In the data rows, 128 means zero.
What is the hidden score of each row? Scores go from 0 to 30, and 15 is about the middle. The score is a weighted sum of the row's numbers plus the product of two more (or one squared), each taken from its middle value.
[141 155 153 157 149 177 157 166 168 161 159 163 165 168 174 152 146 140] ~ 11
[140 156 148 157 144  94 161 165 164 161  79 159 163 174  97 155 157  59] ~ 17
[138  78 147 149  67  92 159  87  86 160  77  85 165  87  96  70 157 143] ~ 9
[140 157 150 147 150  92 167  92  91 160  76 164  76 167  94 150 164 140] ~ 19
[141 172 150 154 148 173 158 164 165 164 158 158 166 175 178 150 158 141] ~ 9
[144 157 147 168 147 162 164 168 154 162 159 159 162 165  96 154 152 141] ~ 15
[142 154 152  72 149 175 156 165 165 161 156 162 161 169 177 151 161 140] ~ 9
[137 156  72  77 152  82  83  85  87 159  72  84  78 169  98 149  73  59] ~ 23
[135  75 153 155 145  94  80 163  87  77  77 160 155 185 172 150 158 142] ~ 14
[140 161 151 152 146 169 161  84 168  77 161  76 162 167 180 153 142 144] ~ 13
[136 155 149 153 148  94 160 169 165 156 157 162 159 170 183 150 159 147] ~ 12
[ 65  75  67  74 153  98  80  83  85 158  76  91  78  87  96 149  80  61] ~ 27
[147 156 150 155 148 175 163 161 166 161  81 160 163 172 180 150 151 145] ~ 9
[140 156 143 154 150  95 158 162  85 158 162 164 147 171 100 140 157 132] ~ 17
[138 157 150 153 148 178 161 166 165  79  78  78 159  91  96 154 156 139] ~ 12
[142 156 149 158 150 173 159 166 170 156 160  80 159  95 175 151 158 145] ~ 9
[137  74 149  74  66  97 160 166  85  73 153 151  83  87  97 149  76  56] ~ 16
[ 58  75  67 152  65 171  77  84  85  74  78  77  80  90  95  67  75 140] ~ 10
[140 152 138 154 150  93 161  85  88 159 163  78 160 169  94 150 156  57] ~ 20
[142 154 150 154  62  96 159  88 166  86 159 161 160 164 101 157 158 140] ~ 17
[136 155 150  76 149  96  78  82 180 157 161 162 161  91  95 156 158 133] ~ 26
[142 142 149 154 148 175 162 167 166 160 158 155 161 163 176 150 159 143] ~ 9
[143 158 150 156  63  93  78  86  92  76  67 158  77 165  93 149  74 141] ~ 18
[140 159 149  73 148  94 161  86  87 157 159  81  78  89  89 151 155 137] ~ 26
[140 160 142 158 149 173 161 169 168 152 159 158 165  89 181 150 156 142] ~ 10
[141 157 147 157 152 176 162 162 167 160 161 162 164 169 184 153 161 142] ~ 10
[150  75  69 153  72  95  81  84  87  62  77  95  88 171 101 151  78 148] ~ 16
[143 157 148 154 147 177 157 163  89 163  78 160 166  91 179 153 151 138] ~ 10
[ 61 153 150 156  69  88  79 161  86  81  75  79  78  91 178  67 155  58] ~ 17
[137  75 152  73 144  93 161 170 169 156 157 161 163  87  97 152  75 142] ~ 20
[138 156 146 153 149 174 161 167 169 159 161 161 166 172 177 154 156 143] ~ 10
[141 157 149 158  67  92 160 163  84 156  76  84 160 162  94 152 158 141] ~ 11
[141 161 151 154 149 178 160 164 167 161 161 160 158 170 175 151 154 141] ~ 10
[139  79  63 166 152 175  78  81 166 158 161  85  81 172  97  72 152  60] ~ 12
[137 159 152 156 146  94  79 165 166  77 160  75 162 172 177 149 157 134] ~ 15
[140 157  69 160 148 173  81  87  83  78  76 162  80 171 178 148 155 142] ~ 14
[ 56  70 148 154 151  92  81  86  87  70 158  81  78  90  96 150  75 140] ~ 25
[ 59 157 148 155 149 171 159 163 167 165 156 162 159  82  93 148 157 139] ~ 16
[138 159 148 156 151 171 166 168 167  76 158 163 165 171 177 154 157 143] ~ 12
[142 160  67 152 156  91 162 163 167 161  82 160 160 169 180 156 156 142] ~ 12
[141 158 150 155 150  92 163  85 164 161 159 163 159 168 179 152 156 142] ~ 17
[143 149 151 159 149  97 161 166  86 159 164 162 160 171 180 153 153 140] ~ 13
[138  79  68 155 151  93 160  90  86 160 158 160  81  88  98 150 151 132] ~ 21
[142 152 151 153  67  91 163 164  86  81  81 158  82  92  96  68 153  63] ~ 10
[139  75 147  70  64 172  84  85  95 154 156 164 164  92  94  74 155 146] ~ 10
[141 155 155 144 151  95  79 164 167 162  82  83  93  89  97  69  72  61] ~ 14
[141  74  69  73 148  91  78  84 166  75  77 156  81  89  99  71  77  49] ~ 21
[139  74 154 154  67  89 159 164 159  73 158  83  85 169  95  68  77  56] ~ 10
[136 157 152  73 146  91 157 165 171 156 160 161 160  92  96 152 158 144] ~ 19
[138 154  69 156 149  91  83  87  81  74  77  81  83  88  97 150 159 137] ~ 25
[ 58 157 146  74 150 176 162 162 166  75 164 158 161  85  97 154 157 142] ~ 17
[141 155 152 155 149 169 158  87  88 159  77 162  77  88  94  61  74 143] ~ 23
[145 157 143 155  64 174 160 167 165 160 158 164 147  89 179 148 158 139] ~ 6
[140  77 150  72  66  95 164  83  91 156 159  80  77  86  99  71 157 141] ~ 14
[140 159 149 156 147  93 158  84 167 158 155 163 162  89 169 150 157 141] ~ 19
[139 172 152 150 148  90 161 165 165 159 158 160 157  91 189 153 155 140] ~ 14
[141 159 153  76 150  97  80 169  88 165 159 161 158 169 103 152 156 140] ~ 18
[141  74 152 157 153  92 162  85 166 158 161 163  83 170  98  70  78 143] ~ 28
[142 159 154 152 149 171 163 155 165 160 159 163 159 169 178 148 156 144] ~ 10
[141 156 153 155 147 171 167 163 170 154 162 165 163 172 171 150 157 146] ~ 11
[ 56  76  72 157  66  92  80  88  84  76 161 164  77  86  94  72  73  59] ~ 18
[144 160 151 157 157  87  77 163  83 159 157  76  90  86  95 148 158 139] ~ 23
[146  75 149 159 148  95 162 168 165 159 159 162 166 172  97 151 153 147] ~ 18
[142 154 152 143 152 169 161 167 171 155 158 163 166 173  97 152 156 145] ~ 15
[140  67 148  69  64  92  78  84 165  77  76  81  86  88  89  72  76 142] ~ 14
[145 163  67  74  68  96 163  88  86  92 161  80  85 169 178  67 157 138] ~ 8
[140 159 149 154 151 172 165 167 164 163 159  79 166  89  95 148 159 141] ~ 12
[142 159 152 158 145  94 164  86 164 156 156  81 161 164 180 155 158 140] ~ 15
[140  80 149 157  62  91  82  86  88  82  77  77 164  93  95  66  71  59] ~ 15
[142 162 150  67  69 168 160  84  80  72  79  77 162 172  98 150  79 142] ~ 12
[140 161 149 161  65  87  72  88  88  78  78  77  80  93  95 151 158 139] ~ 28
[140 160 149 157 152 168 162 167 166 159 160 162 161  90 183 151 157 140] ~ 10
[144 156 147 160 149 175 158 171 169 173 160 162 161 167 180 156 155 141] ~ 9
[143 159 149  69 148 175 158 168 169 162 163 159 161  90 175 146 156 143] ~ 10
[142  74  65  71 148 173  77 171  86  79 158  79  80  91  94 155 172 137] ~ 19
[140  83 150  74 151  92 156  85  83  75  79  81  87  92  96 151 156 141] ~ 22
[137 156 147 152 147 173 163 161 166 158  80 161 168  91 178 153 158 137] ~ 10
[141  75 147 158 148  94  75  85  83 156 157  80  81 168  98  69  75 141] ~ 19
[ 47  72  71  76 149  93  86 168  81  78  78  86  86  85  93 148  79  62] ~ 23
[138 157 150 156 150 178 158 160 166 155 160 162 162  90 175 154 160 141] ~ 11
[143 153  65 157 148  91  77  85 167  80 158 158  79 170 180 149  76 142] ~ 20
[141 155 148  73 148  95  76  84  82 162 162 162  75  88  95  71  80 147] ~ 20
[ 59  76 147  76 150  97 162  86  87  76  79 157  82  89 178  73  77 141] ~ 18
[ 64 159 150 156  66  92  77  85 168 161 156 163 164 170  95 151 153 137] ~ 22
[145  75 157 157 155  94 160 165 166  79 163  88  82  90 105 137  73 144] ~ 18
[141  74 144  61 151  95  79 166  87 163  76  79 160  88  97  75  72  61] ~ 15
[ 60  75  62 156 153 173  81 170  85  81  76  79  77  90  98 154 157 141] ~ 17
[ 58 156 150 155 151  92 161 165  84  73 163 160  80  87  97 143 162 141] ~ 21
[143 157  75 156  67 175  81  87  88  83  77  81 160  90 182 167  73  62] ~ 12
[137 157 148 157 150  93 158 164 160  73 159 162  82 168 100 155  76 141] ~ 21
[141 151 152 158 154  92 159 165 167 158 160 161 161 167  95 151 157  58] ~ 19
[140 158 146 158 142  90  76 165  85 160  80 162 161  87  95 154 168 140] ~ 19
[ 63  77  69  76  68  97 156  85  83 164  77  89  81  88  96  72  76  58] ~ 14
[ 62  82 147  75  67  93 166  86  87  79  76 165  78  90  94 151 159  58] ~ 27
[ 61  74  67 154 158  92 160  85 166  78  76 162  75  91 181 154  74  58] ~ 21
[141 156 148 152 152 171 160 167 165 165  79 162 163 169 173 153 157 144] ~ 9
[136 158 149 155 150 173 161 167 166 159 159 174 165 169 184 155 158 140] ~ 10
[140 157 150 157  73  92 161  87  87 162  77  80 163 169 101 143  75  58] ~ 15
[137 157 148 148 149 172  79 166  86 159 152 162  84  87  95  68 158 139] ~ 11
[137  73  66  72  68  94 161  84  86 163  75  81 159  86  95 150  71 142] ~ 15
[139  75 146  76 153  93  78  87 162 154 159  83 165  91  94  70  77 141] ~ 20
[135 157 150 152 153  93 167 165 167 160  87 161 161  91  92 157 156 143] ~ 18
[137 152 148 147 147 172 162  85 164 160  75 157 161  90  96 156 159 141] ~ 17
[140 156 151 155 155  90 161 167 167 157 161 162 161 170 178 167 153 143] ~ 14
[136 156 151 152 153 103  77  86 166 159 157 163 162 172 179 154 157 146] ~ 18
[144 157 149  85 150 172  78 165 170 154  74 161 161 182  89 150 158 140] ~ 14
[143 158 149 158 149  93 163 164  89 159 158  79  82  94 168 148 158 145] ~ 16
[141 157 149 157 153 172 163 164  89  73 161 161 167  89  97 152 158 137] ~ 18
[141 158 151  77  68  92  80  86  85  77 160  78 160 167 103 152  73 141] ~ 18
[142 155 146 157 143 174 161 164 166 166 160 158 163 168 179 154 151 139] ~ 9
